(in the rows, 100 means zero)
D: rows in 3 groups, each row roughly a mix of its group's directions
D (111 x 12)
[116 91 127 135 117 89 118 86 87 89 119 73]
[112 131 123 82 141 87 106 109 86 97 84 83]
[118 132 120 76 138 93 105 110 100 86 82 91]
[120 113 114 89 136 137 111 117 94 99 78 91]
[88 139 112 107 111 115 109 123 62 113 92 110]
[101 69 82 96 77 91 67 100 102 137 100 114]
[115 127 127 100 142 83 104 112 94 86 82 88]
[91 72 73 108 58 109 88 93 126 97 107 114]
[136 93 117 110 116 62 106 93 78 89 104 78]
[91 70 81 130 62 104 100 89 96 106 121 113]
[92 74 87 136 71 99 108 91 75 113 122 111]
[82 65 89 129 67 102 96 86 93 113 123 104]
[89 114 110 141 89 75 103 96 65 94 119 100]
[133 109 122 122 125 71 116 100 92 82 102 83]
[110 106 120 110 127 75 113 95 53 103 110 88]
[80 72 74 110 61 115 94 92 118 106 111 117]
[110 120 110 79 135 80 91 122 101 100 64 100]
[117 89 93 65 113 137 103 106 127 107 77 99]
[85 64 77 114 62 111 89 87 112 106 115 110]
[48 122 94 84 80 104 92 109 98 118 108 112]
[70 97 89 103 65 61 88 92 102 108 120 112]
[101 140 108 85 126 98 121 116 99 73 77 107]
[88 73 80 98 64 112 77 90 104 129 114 113]
[106 134 119 73 138 96 103 113 101 98 79 86]
[134 86 109 118 106 59 104 89 75 90 113 92]
[67 94 93 123 67 85 88 91 88 108 133 107]
[63 92 76 75 84 129 82 102 113 111 94 116]
[123 107 108 87 131 144 111 113 103 100 75 98]
[84 123 99 67 110 130 101 117 126 103 72 97]
[116 132 122 85 140 85 108 108 86 93 86 86]
[68 113 102 118 76 59 92 98 85 103 119 107]
[117 78 91 140 67 89 109 95 78 93 112 113]
[96 71 70 107 58 114 92 92 120 95 104 116]
[112 133 124 79 140 91 102 111 100 93 82 85]
[63 108 88 72 88 116 91 104 139 105 90 107]
[88 84 65 117 56 104 104 105 107 101 101 126]
[78 63 84 103 73 117 81 86 105 123 116 100]
[146 99 114 99 136 108 113 107 82 94 85 91]
[106 138 114 92 126 102 127 109 99 65 90 95]
[109 143 110 81 126 96 117 116 102 77 79 100]
[88 67 78 115 60 112 93 89 114 102 116 115]
[141 95 119 91 136 98 110 104 72 105 96 88]
[108 139 112 85 132 94 119 116 100 76 80 100]
[141 86 111 129 110 84 109 94 67 94 109 93]
[92 136 95 69 113 102 110 122 103 90 67 119]
[98 86 61 109 59 113 97 101 122 97 97 121]
[89 123 111 105 119 119 130 96 102 56 107 86]
[60 104 83 80 83 109 88 101 141 100 97 111]
[81 119 107 136 85 69 101 97 68 96 117 104]
[107 127 113 62 132 106 95 110 119 94 78 88]
[96 112 120 117 126 110 130 93 97 63 111 76]
[121 131 115 100 130 78 118 113 70 93 89 96]
[109 124 129 84 142 82 99 103 94 95 93 76]
[82 99 105 118 107 126 127 87 101 59 121 87]
[143 93 116 113 123 93 112 98 63 96 103 87]
[106 76 94 126 80 62 93 78 93 88 126 95]
[125 118 120 81 139 109 110 119 81 104 81 90]
[140 96 117 107 123 66 105 95 83 87 99 79]
[119 129 124 101 134 107 114 114 78 95 81 82]
[121 125 123 84 140 80 101 103 92 91 91 77]
[134 88 114 114 110 58 103 91 77 91 110 85]
[75 65 81 98 75 114 74 93 107 126 106 108]
[110 130 125 82 138 80 108 111 86 94 87 86]
[139 65 102 103 114 92 97 84 126 83 98 81]
[115 79 89 93 84 81 68 104 101 144 94 110]
[94 134 122 96 141 88 113 109 76 109 93 91]
[105 142 106 81 123 95 114 119 101 75 75 107]
[107 138 113 84 128 88 110 121 95 85 70 108]
[106 134 123 88 140 85 110 111 80 99 85 88]
[115 113 125 98 144 78 94 114 95 90 76 86]
[122 105 113 134 107 86 119 100 55 102 112 100]
[81 123 112 137 90 71 100 98 70 94 116 95]
[93 72 74 109 59 115 92 93 123 97 110 118]
[120 127 98 124 112 85 120 113 59 106 86 97]
[82 103 76 71 78 116 77 108 108 122 91 129]
[72 73 73 86 76 121 81 96 111 122 104 111]
[64 107 86 87 92 140 95 108 128 107 93 116]
[88 68 77 121 61 109 100 89 100 107 120 117]
[106 143 104 64 106 103 99 120 101 99 71 112]
[115 105 119 129 122 91 128 93 93 64 113 84]
[88 119 117 61 130 104 90 108 112 109 78 78]
[120 125 117 104 134 82 117 106 64 102 96 87]
[115 145 119 80 121 89 107 118 93 96 75 103]
[65 91 80 112 61 93 90 85 123 96 115 110]
[108 130 122 101 137 93 123 109 96 71 88 87]
[114 131 125 86 141 86 106 108 87 96 86 84]
[88 67 75 100 68 91 88 82 126 101 117 115]
[113 137 118 107 120 99 132 101 96 65 104 91]
[99 130 103 67 122 97 91 123 102 100 65 114]
[92 123 115 106 125 113 132 97 101 60 107 84]
[77 79 105 126 99 125 113 79 101 82 131 81]
[101 120 92 123 101 102 125 114 53 118 88 111]
[85 64 86 122 63 114 95 87 103 105 119 115]
[74 119 108 115 61 67 101 93 83 111 109 87]
[103 129 111 67 129 119 106 122 101 103 74 90]
[127 133 119 104 123 87 126 106 95 71 96 90]
[114 84 122 139 113 92 111 85 89 80 122 76]
[111 107 114 60 137 104 88 93 120 98 102 75]
[136 85 117 102 102 74 107 90 65 109 112 78]
[115 142 111 82 119 90 115 119 96 82 74 107]
[90 104 81 67 72 110 80 108 105 132 85 121]
[119 124 120 103 135 84 115 106 64 103 96 86]
[98 109 115 137 89 68 102 93 65 99 119 93]
[109 144 110 77 123 96 113 117 100 84 75 104]
[119 85 104 127 90 59 100 87 71 98 122 100]
[79 70 77 104 62 113 90 93 123 102 110 117]
[116 114 110 84 131 143 112 117 99 104 77 95]
[113 109 123 125 130 89 122 95 93 67 107 77]
[110 130 125 82 142 85 105 108 89 96 86 84]
[74 80 76 96 75 120 88 95 135 105 106 121]
[81 124 109 135 90 71 103 100 66 95 115 103]
one row of each group, then the others: which group is each in?
[125 74 116 133 99 77 92 87 88 119 119 82] : <115>
[68 134 101 76 106 125 103 120 105 113 82 114] : <79>
[117 129 118 100 134 84 117 109 67 102 91 89] : <43>

[109 70 98 112 81 82 75 96 90 144 105 108] : <115>
[101 87 88 64 117 133 97 102 136 99 85 107] : <79>
[82 57 89 127 89 113 104 81 104 98 128 90] : <115>
[112 137 122 98 131 90 120 114 91 77 83 95] : <115>
[97 72 91 135 74 79 94 77 100 95 126 109] : <79>
[117 100 124 131 124 89 121 91 89 72 113 77] : <115>
[113 105 90 127 90 94 136 94 98 60 120 112] : <115>
[126 122 124 97 138 103 112 112 85 91 82 77] : <79>
[125 112 111 90 135 137 113 114 96 98 77 94] : <79>
[106 88 113 138 95 87 115 92 58 103 122 106] : <43>
